Rotation paths and how fast each direction turns (degrees a step)
Each turn is a multiple of 5 degrees from 10 to 175, or 0.
Each row of a path follows its step; steps can be skipped.
Rotation 1:
step 0: [ 19.6  14.4   7.1  -9.0  10.4   3.9  11.3 -19.1 -14.4 -43.9 -40.4   8.9
  43.3  -0.2 -18.9   5.2  11.5   2.2  18.4  -9.9 -45.4  13.5 -22.0  -9.7
  18.2 -12.0   8.2   0.7 -21.4  13.2  35.2 -24.6 -29.7  -6.1 -18.0  -7.7
 -13.3   1.9  10.8 -12.6  -8.1   7.0  31.2  -7.1   6.0  11.2   6.5  42.3
 -19.1   1.0  18.6  21.6 -16.7  -7.7  -5.3 -12.6  -9.6  10.1  -3.4  10.4
   9.8 -24.1   0.9  -9.1 -35.9  16.5  -8.1  17.1  -0.6  -5.5 -21.6 -24.6
  -8.0  17.2]
step 1: [ 15.5   7.0 -15.5 -14.4  21.9  16.3 -11.1 -21.5  -9.3 -14.1  15.2  22.4
  27.7 -16.0  -0.2   3.7  30.8  22.6  25.1  -2.4 -33.2  15.8  24.5 -16.3
 -14.0   3.2 -21.1   5.3 -27.3   3.6   1.1   9.3 -30.5 -42.3  -1.5  -4.9
  30.8  17.1 -14.6  -3.9 -11.8  15.4   4.2   9.7  11.9 -14.4  19.2  26.8
   3.2  -6.8  -4.0   1.5  20.9  22.8  12.2  -0.8 -19.8  21.3  -8.6  -0.7
  16.0  -4.9   5.4   1.5 -10.1  -8.2  15.7  13.0  19.6  -4.2 -49.1   2.2
  43.0  35.0]
step 2: [ 21.2   5.2   2.5 -31.2 -22.0  24.1  -0.5 -36.7  -8.4 -17.5   8.2  42.2
   6.8 -13.3  -0.4  -2.6  28.2  11.2 -22.4  10.2 -16.6  -3.0  14.6   9.5
 -15.9 -19.3  30.7  -1.1 -34.0 -21.3  17.5   4.7  -2.3 -38.2 -32.8   2.8
 -26.8 -18.8  15.4   7.4 -17.1   3.0 -37.1  -5.7 -20.6 -10.4  24.2 -12.0
   2.8 -19.2 -17.2   2.3  33.5  16.5  -6.2   2.1 -12.3 -12.0  19.0   3.8
 -10.4 -19.9  -3.7 -17.5 -11.6 -10.0   9.3   5.9 -19.2  15.4 -13.7 -18.6
  26.1  16.4]
step 5: [ -9.2  -0.6  27.5 -20.8  22.5  -9.5  25.5 -37.2  -7.6 -18.7  -4.6  15.3
 -14.4 -26.1 -22.4  31.2  -8.5   9.5  -6.0   6.4  -5.8  -0.8  -7.0   1.5
  -3.5  -0.9  -5.2  -2.2 -20.6 -12.9  16.9   4.5  -4.7 -16.3 -39.6   8.5
  -0.4  23.5 -12.2 -27.1 -27.2 -26.5  17.6 -21.6  12.6 -14.6  36.1   0.6
  -1.7 -13.3  -5.2  -5.9 -13.0  -0.7   7.6   8.5 -15.0  -2.2   8.2  29.1
   5.7   1.3  -0.3  -2.3  18.7  27.8 -15.3  17.8  11.8  16.9 -70.3 -16.2
  13.8  14.9]
step 8: [  7.2  19.8  27.7 -14.7 -11.3  38.6   1.3 -26.4  -8.7 -29.5  -4.5   4.5
  14.5  -6.3 -21.2  21.7  46.4  -4.4 -22.9   1.8   6.7  -6.5 -17.9  25.4
  -9.2  -7.6  -8.9  25.3   2.4  -4.9  -6.7   1.6 -20.1  40.7  -2.1 -14.9
 -15.5 -18.5   5.2 -15.9  -6.8 -26.4  -3.2  -0.9   6.9 -18.3  20.4 -20.8
  -4.6  -7.7  -1.3  32.2  -0.6  -7.7  15.0  12.4  -9.3 -24.8  -9.1  -1.5
   5.3  11.8  -1.6  34.0 -17.5   8.0  17.0  10.4  16.6 -29.5 -35.1 -26.7
 -22.2  33.1]
step 10: [ -2.4   2.9  23.5 -13.6   9.0  -1.8 -22.2 -14.5 -16.4 -10.6  -3.3   4.5
  33.3  28.1 -13.2 -13.2  32.3  12.9 -19.9  -4.3   7.3 -23.4  -6.0  36.7
  -0.2   3.7   7.6  44.2  -3.3  16.6  21.8  13.1  -2.1  -3.7 -25.2  36.1
  14.4  32.4   6.9 -13.9 -24.3  -4.3   8.4  -3.0 -27.4  -1.7  12.1   6.9
 -15.7  18.5 -24.3  25.4  -2.3  -6.6 -10.9 -10.4 -30.7   3.4   8.5  23.5
  14.3   4.5   1.8  -2.2  18.4   6.2 -25.9  22.8 -23.3  38.4  -8.2 -30.7
  21.2  -6.5]
step 13: [  4.4  38.0  -5.7  -0.8 -12.7  10.7 -11.7 -30.2 -12.7 -25.9 -12.1  21.3
  10.6 -42.4 -23.1  -2.8  55.4  -0.2 -13.4  -8.8  24.2   6.4  -5.8   4.1
   7.2  23.0   8.6  26.1   8.4  -3.3  19.1  19.7   0.7 -10.8 -16.6 -14.3
  31.1   4.5  18.8 -11.9 -26.5  -2.0 -30.4  21.4  -3.3  -4.6   1.3   4.9
  14.2 -28.8 -12.8 -31.1  11.6 -21.1 -15.4   3.6  17.4  -2.8   2.7   6.0
  13.1  -9.9   5.3   5.2   0.0  35.0  19.8   5.8   4.2  14.9 -10.7 -39.8
  20.8   4.5]
step 14: [  4.4  20.1   9.0   5.5  -2.7   7.8  -8.5 -23.4 -12.2 -37.2 -19.5  49.7
  49.8   9.4 -10.6  -4.5  33.7  28.1 -17.4  13.3  -9.5  27.6  -4.9   3.0
 -21.6   9.1  -2.7  32.0   8.2  16.5   0.5   2.6  34.2 -12.0  -0.4  12.5
 -24.8  47.9  -6.7  -0.1  20.7  -5.5  13.1   8.1   3.2 -10.6  22.2  -7.7
   9.9   9.8 -15.5   0.4 -11.2 -29.4 -24.1   5.5  20.0 -14.9   0.6  12.4
  -0.4 -16.6  -0.4 -23.8  -5.2   3.3  21.7  -0.9 -13.2  13.8   7.8 -20.9
 -11.3  20.4]
step 21: [-24.1  -7.1   5.8  -4.6   7.3  14.7  -7.9 -14.9 -13.3  -7.4   8.2  16.2
  -3.1 -10.0  -9.1  28.4  12.3  42.1 -17.6  15.6 -16.3   0.0  -1.2  10.6
 -11.3 -31.4  13.8 -23.3 -35.6   3.9  20.8   2.9 -20.8 -12.5 -42.1  17.4
  30.4   5.3  22.3 -22.2 -18.8 -33.8   2.2 -39.8   1.2 -10.0   1.8 -10.8
  -7.4   4.3  -5.6 -20.4   1.2  -7.1  23.0   9.8  -9.2 -13.8  30.2  31.0
   9.4  -4.9  14.5 -22.1  10.1  19.9  -1.0  32.2  -4.3  18.6  -4.3 -39.4
  13.8  -1.0]
Speeds:
[  4.3  -6.4  -2.9  -0.6   0.6  12.1  -5.9   4.5  -5.1   7.3   3.1  -5.1
  -2.2  -2.1  -3.3  -7.6   9.1  -1.7   2.1  -5.1  -0.3  -1.4   7.9   2.5
   6.6   0.7  -0.4   0.0  10.9  -3.8  -4.5   7.8  -1.4   3.6  -1.4   2.9
   7.7  -1.6  -6.4  -1.2  -9.4   2.2  -0.7   2.0   1.4  -2.5   5.4   5.4
   1.2  -2.8   4.0   0.4  -2.3  -0.3  -2.7   2.2  -6.4  -0.6   0.6   1.4
   1.5   5.2 -13.3   2.2   0.6   1.7   4.8  -3.0   7.0   2.9   2.7   0.5
  -6.0   8.5] : 155
[  1.2   5.5  -4.2  -2.7  -8.3   4.0   2.1  -4.5  -7.0  -5.6  -6.3  -1.3
  -5.1  -6.0   3.5   1.7   0.7   0.0  -5.8   2.0   3.4   0.0  -7.6   1.6
   8.8   4.2   1.8  -4.8   0.5  -3.9   5.2  -7.1  -3.8   7.2  -1.9  12.7
  -2.3   0.3   4.5  -5.5 -12.0  -8.2   7.8  -4.8  -4.2   7.5  -4.4   1.4
  -4.3 -10.8  -3.1  -1.9   0.2  -5.0   3.0  -2.7   2.1  -5.4  -0.8   4.0
  -2.4  -1.1  -0.8   4.5  -2.0  -2.5  -4.4  -0.3   3.6  -0.3   2.1   3.3
   2.6   3.5] : 135
[ -1.7   3.9  -0.8  -9.4   1.0  -2.7   1.6  -2.2   7.4  -5.5   0.4   6.4
   1.0   3.4   0.9  -3.7  -4.5   3.3  -2.5  -0.6  -8.7  -1.8   4.5   1.5
  -2.1   5.1   6.0   5.8   7.1  -9.0  -4.0   2.7   5.5  -7.4   3.1   5.3
   1.7   0.4  -3.8  -0.1   1.4  -0.5  -0.5  -3.2  -0.3   3.3   2.3  -4.3
   1.8  -4.4  -3.2   4.1  11.1   0.6  -3.2 -13.1  -1.3   5.4   2.9   0.7
  -0.9   6.1  -3.8   4.2   6.7 -13.2  -7.2  -0.2  -3.5   5.1   3.3   5.4
  -5.7   2.7] : 85
[  6.8  -2.3   1.6  -0.7   1.4   0.6  -6.4   1.3   8.9  -3.0   7.9  -0.2
  -2.7 -10.3  -0.6  -1.9  -4.1   5.0   0.8  -4.5  -2.8  -5.0  -7.3   5.9
   1.7  -6.2  10.7   4.9  -0.5   2.9   4.6  -0.3  -7.8  -5.3   1.1  -0.9
  -7.5  -1.2   2.1  -1.9   2.5  -7.0  -7.4   1.4  -2.7  -3.8  -5.6  11.0
  -4.3  -1.4   7.4 -10.6   0.0  -3.3  -1.9   1.0   5.6  -0.2   2.5  -6.9
   0.9   1.0  -5.7   1.6  -1.8  -3.0  -5.9   1.3   2.0   0.1   2.1  -8.1
  -7.5  -2.5] : 170
[  1.2   1.4   3.0  -5.0  -6.7   3.2  -4.5   2.8  -2.1  -0.8   3.4   1.4
  -1.0   3.7  -0.6  -1.1   8.3  -3.0   7.4  -2.0   4.5  -2.4   4.6   5.9
   0.3   3.1  -7.5   2.3  -3.2  -4.0  -4.8   3.7  -1.8   6.8  -0.5  -2.1
  -2.4   1.0   6.8   1.9   6.4   1.3   6.5   3.7  -8.2   4.0  -2.4   2.2
  -2.8   3.9   3.6   0.2   3.1 -11.3  11.9  -7.6   9.3   5.1  -2.3  -1.6
   9.1   4.8   4.7   0.6   6.4   8.1  -5.0   6.7  -3.9   7.1   2.0  -0.2
  -4.9  -1.4] : 25
[  0.2   2.9  -1.0  -0.4  -2.9   2.9   2.9  -4.6   0.1   5.7 -11.6  -6.0
  -1.2   4.3   2.4   7.0   6.3   3.0  -0.4  -5.7  -7.3   3.2  -2.3   6.9
  -1.0  -2.9   4.9  -2.2   0.3  -7.3  -4.8   7.4   3.7   4.8   5.7 -12.1
   5.3  -4.0   6.4  -4.9  -1.7  -6.7  -8.5  -5.6  11.8   1.3  -8.0   2.0
   1.3   3.2  -5.2  -5.0  -0.8   1.3   2.0  -3.0   1.4  -2.7   7.6   1.9
   1.2   5.0   4.0   0.6  -6.9   2.5   0.7   2.4  -2.6  -2.4   3.1   2.5
  -5.3  -3.8] : 80
[  2.5   4.3   8.3   4.0  -1.6  -1.8  -7.0  -7.1   2.5   0.8   0.4  -7.6
  -0.4   3.9   1.8  -8.1  -5.3   4.7   4.6   2.4  -2.8   3.6  -5.6  -1.2
   9.0  -8.0  -3.1   1.3   0.4  -3.9  -4.2  -6.9   3.0  -5.8  -3.5   4.1
   6.0   6.6  -4.1  -8.4  -2.5   2.8   6.2 -11.6   0.3  -6.5   4.6   6.6
   0.9   7.3   5.1   2.1  -7.1   3.6  -1.5  -0.1   2.8  -0.8  -0.9   7.1
   2.6   0.3   8.0   3.3   0.9   3.7  -4.6  -2.7  -4.7   6.9  -1.2   2.4
  -5.0  -2.6] : 70
